In the rows, 128 means zero.
Each path is a new rotation, seen through one point. The rows after it are directions, each followed by how far the rotation turns it, in deg/step (0 if it stays put).
Each turn is a multiple of 5 degrees from 10 to 175, or 0.
Each row of a path follows its step; steps can be skipped.
Path 1:
step 0: [132 123 130 122 138 137 124 128 140 123 128 127 133 125 125 124 113 137
 130 129 136 132 133 140 135 122 124 132 124 133 128 122 130 135 116]
step 1: [122 131 132 131 122 132 132 123 134 120 118 138 115 123 123 124 118 121
 126 137 124 138 129 135 130 122 132 120 125 128 119 117 134 123 125]
step 2: [116 122 140 122 139 133 132 120 129 124 138 128 123 121 128 126 127 131
 129 136 125 126 127 126 126 125 128 116 113 132 130 130 137 138 135]
step 3: [127 133 142 131 135 127 125 121 123 126 126 125 120 132 111 119 132 130
 138 130 135 127 124 128 136 122 120 127 122 132 117 126 121 131 118]
step 4: [126 123 139 120 127 128 128 133 128 127 120 140 119 132 124 137 124 130
 137 130 125 126 119 137 128 110 123 130 126 136 140 126 132 126 126]
step 6: [116 116 130 120 127 118 130 128 127 128 117 129 130 118 111 120 130 131
 137 135 124 131 139 130 131 123 130 125 132 127 131 133 125 136 121]
step 11: [126 124 132 110 132 134 128 111 130 137 134 124 123 125 118 126 133 131
 131 131 117 126 125 133 122 130 121 127 127 133 123 122 128 119 120]
step 12: [128 130 122 117 120 128 125 116 127 123 130 133 122 124 117 126 116 126
 130 122 134 126 129 133 136 122 113 128 117 133 138 125 120 133 128]
step 14: [118 129 125 124 138 121 126 113 122 116 128 139 116 127 121 135 126 129
 132 138 119 131 139 132 128 133 127 127 126 130 124 133 130 124 132]
step 16: [125 118 133 119 127 128 123 132 118 113 130 127 122 128 121 138 128 130
 134 125 136 135 131 130 129 121 124 136 128 131 119 113 125 123 118]
[124 127 128 124 131 127 132 131 131 129 127 127 128 128 128 131 127 130
 127 124 128 128 129 131 128 126 129 128 130 128 131 131 128 134 131] => 170
[127 131 129 131 132 129 132 131 127 126 130 130 127 130 128 131 130 125
 132 131 128 127 126 125 128 128 127 131 126 130 124 129 126 129 132] => 60
[127 132 129 130 132 126 125 127 129 126 126 129 129 127 126 129 126 129
 122 125 129 125 129 129 130 129 126 130 124 124 126 127 125 127 129] => 155
[128 128 124 126 125 128 128 125 130 124 132 127 129 131 128 132 127 130
 129 128 129 128 130 131 129 133 126 127 130 130 125 126 127 127 131] => 20
[124 131 127 125 133 127 126 127 129 129 128 127 130 130 129 126 125 124
 130 130 132 127 129 128 129 127 127 125 133 127 128 129 126 124 127] => 130
Path 2:
step 0: [128 124 127 124 124 142 136 138 139 128 119 128 123 115 120 134 132 127
 134 124 134 130 129 136 117 123 132 136 133 131 132 128 125 124 112]
step 2: [123 126 149 126 121 137 127 121 135 124 122 114 126 125 121 120 134 128
 134 132 126 124 132 135 131 138 133 137 129 131 121 129 133 136 120]
step 3: [129 127 113 131 127 130 129 124 131 132 127 124 123 125 123 135 121 130
 134 137 128 128 127 134 124 117 121 129 132 129 114 124 129 115 108]
step 4: [124 138 139 135 126 133 130 123 136 127 122 129 131 126 133 127 113 125
 127 123 125 129 139 136 135 138 131 133 140 120 127 118 117 122 133]
step 5: [126 124 136 119 122 131 136 142 141 140 126 119 120 120 122 127 121 126
 130 138 121 126 119 135 122 133 126 128 121 132 125 128 131 131 118]
step 8: [130 131 119 126 140 131 136 132 135 136 118 127 125 123 114 131 116 120
 128 127 129 133 128 134 138 124 133 134 125 139 118 128 133 130 117]
step 9: [133 128 132 126 117 127 129 124 124 121 131 122 138 127 126 127 114 129
 121 119 121 123 138 135 124 137 130 127 134 123 125 135 112 127 115]
step 10: [123 133 127 133 116 138 132 137 138 128 127 119 113 137 117 127 125 131
 134 133 128 130 127 133 136 138 121 135 122 125 118 131 137 127 130]
step 14: [136 139 132 126 127 119 131 122 124 132 133 120 126 133 132 130 122 132
 117 128 117 112 141 132 128 125 127 125 128 128 111 125 131 126 117]
step 16: [136 133 116 115 128 131 139 132 137 138 121 124 125 125 129 137 120 135
 121 122 133 127 126 125 130 123 122 130 128 120 124 121 119 122 115]
[130 128 128 131 132 127 127 131 130 128 127 128 132 130 127 128 125 128
 132 130 131 126 128 129 129 123 123 129 128 126 129 130 127 132 127] => 145
[126 132 128 134 128 129 134 130 129 129 128 130 126 131 131 130 131 128
 126 125 128 128 129 128 128 128 125 131 128 125 128 126 127 127 130] => 115
[127 127 127 126 122 128 125 132 131 129 128 131 127 127 131 128 124 129
 127 129 126 128 125 127 132 128 127 129 129 124 130 128 129 126 129] => 60
[131 125 129 132 129 130 130 127 130 129 128 127 129 127 127 130 129 131
 128 125 125 125 124 126 130 128 129 123 131 128 128 132 129 126 131] => 0
[128 125 130 129 123 127 127 126 126 129 131 127 128 133 126 124 132 129
 128 129 127 124 129 127 128 127 126 130 126 126 125 130 132 128 127] => 90
[132 129 133 130 128 128 125 129 128 124 125 127 122 128 129 127 130 126
 127 129 126 130 126 132 129 129 126 127 127 127 131 129 127 129 129] => 140
Path 3:
step 1: [124 133 129 123 128 123 133 127 128 130 124 141 132 130 133 134 131 129
 123 129 135 114 138 122 137 126 120 136 133 123 120 135 117 136 133]
step 2: [127 112 127 124 133 117 122 131 120 140 126 126 137 120 128 132 127 134
 133 130 125 131 126 144 132 130 134 123 126 130 132 129 122 128 119]
step 3: [141 132 124 134 124 133 133 129 124 122 136 133 134 118 128 137 119 128
 123 118 124 122 133 120 129 123 122 132 125 126 136 118 123 136 125]
step 4: [139 127 120 127 121 128 130 122 137 134 124 121 128 130 136 127 135 123
 138 135 129 123 139 141 127 130 136 129 132 128 139 137 132 129 130]
step 7: [122 134 122 130 124 126 125 130 128 123 122 131 123 122 134 145 122 134
 126 121 133 128 132 131 141 127 127 127 142 123 128 127 115 132 122]
step 9: [136 130 127 141 110 130 130 122 134 126 134 133 134 118 124 134 126 137
 118 126 135 120 126 131 129 131 133 134 121 133 128 129 128 132 120]
step 10: [132 135 127 126 133 125 134 120 125 134 118 118 133 123 128 119 137 124
 130 122 127 129 142 131 118 129 126 136 134 123 139 135 122 130 128]
step 11: [130 123 140 119 133 125 127 128 140 125 134 137 123 127 128 138 130 145
 120 136 131 128 139 132 133 123 134 129 129 126 129 128 121 134 130]
step 12: [131 121 126 128 131 117 126 136 129 135 121 119 140 124 139 129 127 115
 123 125 127 126 130 130 135 118 124 137 126 129 123 121 124 126 122]
step 15: [131 128 133 125 119 134 135 124 133 131 138 128 125 109 127 122 122 137
 120 122 126 123 135 135 124 119 136 130 134 136 130 129 129 122 125]
[127 128 128 125 128 130 128 127 129 128 135 128 131 128 128 130 124 128
 126 127 135 128 129 126 127 132 130 126 131 129 128 128 127 127 129] => 175
[128 125 128 126 130 129 124 131 127 130 127 133 128 127 126 125 128 127
 126 124 130 126 130 131 129 128 129 130 126 133 126 127 133 128 125] => 110
[128 132 130 128 126 126 128 126 126 128 128 127 127 129 130 122 129 131
 125 128 131 125 129 127 126 127 133 126 128 125 130 126 132 129 129] => 70
[126 130 127 127 131 128 129 129 126 126 129 129 128 123 129 124 126 126
 128 124 126 130 127 129 124 126 128 129 130 125 128 127 125 124 125] => 145
Path 4:
step 0: [124 121 137 125 116 131 128 124 126 118 119 129 122 120 127 127 129 137
 127 147 139 137 141 121 127 127 125 126 121 127 129 122 121 123 118]
step 1: [136 124 120 129 129 124 141 131 114 128 136 123 129 130 126 137 141 109
 129 133 129 128 133 134 132 126 114 131 131 121 123 134 124 130 120]
step 2: [130 138 137 116 128 131 128 120 134 133 135 128 129 128 127 137 124 123
 122 146 120 125 133 124 125 135 129 121 137 136 125 131 134 113 139]
step 4: [131 113 124 120 120 128 137 130 131 142 140 136 120 125 120 132 125 124
 133 127 141 142 126 123 129 136 124 131 127 121 129 136 129 120 125]
step 7: [141 124 123 128 126 128 119 128 129 130 133 142 121 124 139 137 119 118
 124 133 121 134 126 123 134 125 117 128 128 138 117 137 138 120 122]
step 8: [111 126 127 119 118 127 128 128 134 130 131 120 131 121 125 137 123 119
 138 139 127 130 139 126 126 121 144 133 116 123 126 128 135 126 128]
step 9: [122 123 129 120 134 125 120 129 126 132 136 114 122 123 121 130 131 126
 122 124 137 136 126 124 137 137 114 115 128 119 113 128 121 133 123]
step 11: [130 132 141 138 115 138 124 120 130 128 116 126 131 126 123 145 128 121
 131 137 129 125 124 136 134 125 122 125 116 120 121 135 130 126 124]
step 14: [131 115 136 128 135 129 118 119 134 142 131 116 128 134 123 133 134 126
 116 136 131 124 142 135 127 134 128 125 120 121 126 130 133 121 134]
step 16: [126 131 126 132 121 124 146 115 123 133 128 139 119 115 136 134 135 119
 131 135 128 133 133 131 129 131 130 123 114 116 127 129 123 120 128]
[127 125 130 126 127 129 130 130 128 128 124 129 123 128 126 123 127 129
 128 128 130 128 128 134 131 131 125 129 127 125 128 126 127 128 130] => 70
[126 128 127 127 123 126 131 131 130 127 129 128 131 133 123 130 128 130
 128 129 127 126 126 128 128 127 130 131 132 125 127 129 130 128 126] => 160
[126 123 129 125 130 128 130 128 125 130 131 126 128 126 127 127 127 130
 129 130 129 126 130 125 125 127 126 128 128 127 130 130 125 134 125] => 85
[127 129 127 132 128 131 126 127 129 126 127 127 129 125 127 129 129 131
 125 130 131 129 132 132 126 129 132 125 130 126 127 130 130 132 126] => 130
